In the rows, 128 means zero.
The same turns and mirrors carry the whole set onto itself and the rows of a family onto each other. Which other rows belong to the same family as each row named below? List them in the order they appear above.
These 20 rows form 5 families of 4 rows each.
J: [134 150 128 108 107 124 159 117 130 117 111 172 124]
E: [142 126 126 118 113 119 151 135 139 119 123 168 123]
H: [115 152 132 118 125 108 163 135 125 140 118 183 120]
G: [129 149 118 164 123 109 160 125 120 113 115 162 118]
S: [114 151 119 163 126 111 157 124 120 123 111 165 111]
U: [132 156 111 135 139 108 119 123 115 120 122 180 139]
F: [121 156 111 135 141 112 115 122 115 126 118 181 133]
W: [126 137  97 123 116 119 136 111 104 105 122 157 124]
B: [130 127 128 124 126 110 153 145 136 134 127 175 120]
A: [139 150 130 116 117 108 168 133 127 123 123 179 131]
C: [114 150 118 158 118 120 152 115 121 117 104 160 108]
Y: [128 149 117 158 116 118 156 116 123 108 109 158 115]
P: [109 139  99 133 136 103 142 130  99 129 131 170 122]
M: [112 128 128 119 123 120 145 136 137 140 116 175 108]
V: [123 156 110 130 134 118 112 114 117 120 113 177 132]
R: [111 152 130 109 114 124 155 119 128 133 106 177 114]
N: [134 156 110 131 133 116 116 116 118 114 118 176 138]
X: [125 128 125 113 111 130 142 124 140 125 112 167 112]
D: [133 137  99 131 128 104 146 128 101 111 135 164 132]
K: [102 139  98 125 124 118 133 115 101 123 117 163 114]

Same family as V: U, F, N
Same family as C: G, S, Y
Same family as R: J, H, A

The same turns and mirrors carry the whole set onto itself and the rows of a family onto each other. Which other rows belong to the same family as each row named below? List them in the order they appear above.
These 40 rows form 5 families of 8 rows each.
litud: [100 138 121 121 129 124 118 144 141]
meku: [110 115 107 158 145 116 120 139 122]
sir: [110 114 109 155 148 128 109 137 116]
sar: [101 149 119 131 124 125 108 130 128]
gukos: [107 139 124 125 133 133 113 147 150]
dulim: [134 114 126 146 156 126  96 133 129]
remet: [112 119 101 151 135 122 119 134 117]
Sudiz: [113 150 126 122 125 123 114 125 129]
darig: [136 117 117 141 147 110 113 118 125]
Saz: [112 131 132 117 134 129 112 151 145]
Loted: [102 150 125 129 127 132 113 132 127]
vefo: [119 115 119 161 152 128 104 147 128]
figeg: [120 147 138 125 133 114 120 123 124]
pizu: [118 111 113 152 145 131 106 153 133]
digag: [139 121 122 158 149 121 105 130 133]
Pak: [111 111 108 141 146 111 121 130 117]
Bediz: [121 115 115 152 142 107 119 128 113]
raba: [127 138 149 127 142 121 108 143 141]
vami: [116 148 141 134 124 109 106 131 126]
Luk: [121 146 147 129 130 119 103 137 130]
Sosi: [103 136 121 127 131 128 106 148 150]
mitup: [118 135 143 131 131 111 104 149 147]
tupa: [103 141 122 119 128 135 114 138 129]
vako: [140 113 121 149 148 110 113 129 132]
Pagem: [129 122 111 154 142 109 121 123 126]
Tise: [139 118 113 144 144 115 118 121 125]
nez: [138 116 125 151 152 129  99 136 126]
nuvi: [ 97 142 120 124 134 127 124 135 125]
zeg: [142 116 129 154 143 119 103 141 134]
pibid: [110 108 118 147 154 126 104 145 121]
fogem: [109 134 142 127 133 121 107 156 141]
Sanov: [114 145 138 122 125 120 113 131 118]
pazo: [114 148 144 133 126 112 113 133 123]
dirav: [115 109 118 152 151 126 108 150 119]
Kudof: [115 112 106 146 143 112 125 135 118]
kolol: [130 111 115 151 153 131 102 139 135]
kog: [103 133 132 125 143 134 111 154 142]
Kolo: [119 137 145 129 132 113 113 148 147]
bigu: [135 124 118 152 133 110 116 123 118]
Sev: [122 137 148 121 130 114 112 144 134]

Same family as vami: sar, dulim, darig, Pak, Sosi, mitup, pibid
Same family as nuvi: remet, figeg, pizu, raba, zeg, kog, bigu
Same family as litud: sir, Sudiz, Bediz, Luk, vako, fogem, kolol

The same turns and mirrors carry the whole set onto itself and the rows of a family onto each other. Which other rows belong to the same family as each row named below? List them in the order they appear above.
These 32 rows form 4 families of 8 rows each.
Fuda: [115 103 113 134 111 137 141 129 128 129 144 131 128]
nifo: [113 115 151 116 120 140 125 131 146 136 143 148 109]
fem: [120 130 117 133 120 124 124 140 106 141 143 126 122]
fulu: [131 131 131 121 133 146 146 130 127 134 114 166  98]
dodod: [128 131 119 124 109 118 126 149 113 143 133 139 125]
vur: [124 114 137 124 131 157 143 129 111 121 116 134 124]
voso: [116 143 129 126 123 126 119 145 113 138 131 123 112]
litap: [130 122 151 108 127 114 134 118 137 128 133 139 115]
lufi: [138 127 124 120 122 145 152 124 113 131 106 144 120]
bav: [123 130 142 131 136 135 126 149 116 151 130 130 129]
sofup: [117 139 131 124 120 126 131 120 149 149 138 133  99]
Pivu: [129 118 117 134 123 135 155 116 142 153 131 134 124]
rotiv: [112 128 127 137 137 161 137 143 119 130 117 135 110]
vogav: [127 129 138 112 111 130 133 126 148 147 133 158 103]
Sab: [118 120 151 116 138 137 132 126 142 129 138 154  98]
zos: [121 124 129 126 116 166 136 140 123 142 119 152 111]
Lotup: [129 122 100 133 118 118 149 122 123 135 137 139 118]
zazo: [112 123 144 122 138 121 133 126 151 128 140 139 102]
rar: [123 124 104 132 119 129 155 115 135 128 125 134 108]
pavis: [109 108 118 135 130 138 147 121 134 114 135 125 114]
lapa: [125 130 145 113 112 130 126 113 132 146 138 125 115]
ruso: [127 117 136 121 129 150 144 143 128 124 113 166 111]
mim: [137 134 138 124 140 116 137 148 121 146 119 147 126]
dida: [114 123 138 127 133 167 132 133 123 136 127 146 103]
mun: [127 135 120 130 138 141 149 141 123 127 106 153 105]
Vokup: [128 107 107 127 114 119 152 128 133 125 133 148 124]
mene: [128 123 122 126 135 105 134 144 112 123 136 144 121]
mise: [114 104 117 137 131 127 141 129 121 120 147 129 124]
Vin: [124 137 134 120 137 108 127 147 118 121 124 140 111]
rir: [122 117 133 123 125 115 125 155 115 124 137 143 128]
nabo: [123 102 131 133 139 133 154 121 144 133 135 137 128]
silot: [123 136 136 118 118 144 131 119 139 152 135 148  95]

Same family as nifo: Fuda, dodod, vogav, zos, ruso, Vokup, rir
Same family as fulu: fem, Sab, Lotup, dida, mene, mise, silot

The same turns and mirrors carry the whole set onto itself and the rows of a family onto each other. Which other rows belong to the same family as each row named below? List them in the order they appear above.
These 36 rows form 6 families of 6 rows each.
nerun: [140 142 110 124 126 119 121 107 127 133 144 117 113 124 149  84 128 104
 123 129 125 114 107 141 140 132 125 127 131]
tevuk: [167 127 113 156 112 145 138 125 116 140 134 147 107 132 144 137 133  93
 116 126 120 149 113 144 126 147 116 128 117]
nuduz: [141 129 104 128 120 111 112 106 142 135 146 101 122 137 145 108 146 120
 122 140 118 113 106 142 141 131  95 124 140]
kuz: [148 114 110 162 113 153 140 125 116 139 116 135 122 156 163 120 115 115
 123 136 112 125 128 139 129 123  99 128 116]
des: [136 123 112 152  97 141 137 121 135 132 112 136 124 129 142 126 118  99
 126 114 106 141 110 155 128 143  89 146 115]
Kedub: [150 123 108 161 117 136 140 124 132 131 132 144  91 142 147 132 116  95
 109 134 106 135 126 147 117 157 113 135 130]
rafo: [135 139 104 142 122 108 113 127 142 123 141 115 125 131 141  97 126 125
 132 149 131 115 114 126 147 131 115 128 133]
babo: [133 131 101 130 118 114 136 128 154 146 145 120 121 148 129 102 124 109
 127 144 114 130 100 130 145 104 114 116 129]
Varoz: [138 139  97 136 123 118 129 119 150 129 150 112 123 136 140 102 136 103
 122 144 127 121 114 150 145 122 116 126 153]
Rer: [151 111 118 150 103 139 137 119 109 136 133 131 106 133 146 146 120 104
 140 122 107 153 102 132 127 147 106 128 119]
Busu: [139 131 116 130 124 102 120 129 145 132 144 116 118 144 134 106 133 120
 130 148 133 121 111 125 149 127 127 122 128]
zaz: [157 104 125 155 111 140 148 115 114 148 117 133 100 133 153 128 128 100
 118 126 115 134 119 139 126 141 106 128 110]
gumiv: [146 111 106 144 112 139 129 114 122 136 122 132  98 138 154 135 122 118
 118 129 100 137 113 148 108 161 103 139 120]
Kozum: [156 109 111 149 110 142 129 116 110 152 120 139 102 140 142 142 130 113
 127 123 106 140  99 138 119 146 107 134 115]
Miz: [149 104 123 155 115 141 141 120 123 136 123 141  96 129 153 131 121 109
 124 138 112 138 128 139 118 150 107 138 106]
rigu: [134 129  89 144 108 114 133 102 145 145 152 109 123 149 125 104 128 109
 121 132 127 121 108 131 134 132 112 113 145]
Veger: [135 139  94 127 120 123 127 123 153 134 154 104 126 129 140  96 123 115
 120 142 120 128 111 154 134 124 107 118 135]
pelik: [149 129 103 164 109 135 147 125 121 133 111 148 112 137 155 126 121  91
 112 126 107 144 117 131 129 143  98 128 127]
sekom: [133 126 110 119 123 107 113 114 156 138 136 120 125 151 145 110 144 117
 127 145 119 133 106 133 144 117 105 130 119]
zekep: [159 106 121 155 110 149 136 129 107 143 128 124 107 149 145 137 132 114
 130 133 120 130 127 141 131 132 105 113 116]
muf: [151 110 114 166 111 147 143 112 117 138 117 138 106 128 161 119 115 106
 117 132 111 127 123 140 121 142 101 138 113]
lefep: [141 112 116 152  88 130 145 119 134 121 131 130  97 138 133 136 124 109
 124 124  94 131 114 147 124 155 100 136 121]
mebip: [142 139 111 134 122 109 119 122 138 138 138 108 131 139 144  96 131 114
 122 138 137 114 107 134 150 122 120 122 132]
bavon: [141 117 111 150 109 145 129 113 126 130 137 124 104 134 159 134 106 103
 125 123 107 146 115 155 112 156 109 141 121]
domi: [141 139  96 140 117 120 123 126 145 121 155 126 124 127 130 111 141 114
 138 155 128 132 112 134 150 122 117 126 144]
Dumot: [133 140 107 135 123 115 111 119 126 123 139 132 109 113 137  95 129 114
 144 141 122 124 110 120 145 133 118 129 127]
Vete: [126 128 101 126 123 106 132 119 150 144 141 122 133 143 121 114 133 109
 137 136 131 146 114 124 137 138 103 116 135]
mab: [138 136  90 138 117 125 126 109 148 136 162 131 143 140 129 104 122 122
 134 146 129 134 108 130 130 137 116 131 130]
novid: [141 129 101 141 120 117 104 112 143 135 152 126 124 138 135 113 139 127
 139 153 115 115  99 126 145 120 104 137 129]
Megat: [140 133  98 135 118 119 126 132 140 133 159 117 120 121 121 111 131 123
 142 151 116 130 105 130 143 125 105 114 135]
riti: [156 117 124 146 100 143 149 116 126 142 137 142 118 144 133 134 123 102
 124 119 102 129  96 152 128 140 112 145 114]
vivi: [142 110 118 150 121 147 130 133 126 131 125 127 106 148 155 130 118 119
 127 141 116 133 144 152 119 144 101 128 117]
kes: [143 114 102 152 106 141 132 111 122 144 105 139 109 146 160 127 120 110
 115 122 101 140 104 138 117 140 101 138 114]
Zon: [135 134 104 129 121 109 138 126 152 128 141 126 123 147 137 108 140 104
 130 149 123 134 110 130 153 113 117 122 143]
zuna: [139 114 112 156 106 138 144 111 122 142 120 132 109 152 161 130 103  94
 124 118  99 140 102 135 125 134 105 137 123]
lare: [131 132 116 122 123 103 127 115 137 131 135 129  98 141 141  94 130 104
 130 135 118 125 108 120 146 123 130 122 124]

Same family as zuna: babo, Rer, Veger, bavon, Megat
Same family as domi: Varoz, gumiv, Kozum, kes, Zon
Same family as muf: rafo, Busu, zaz, Miz, mebip
Same family as pelik: tevuk, nuduz, Kedub, sekom, novid
Same family as zekep: nerun, kuz, Dumot, vivi, lare

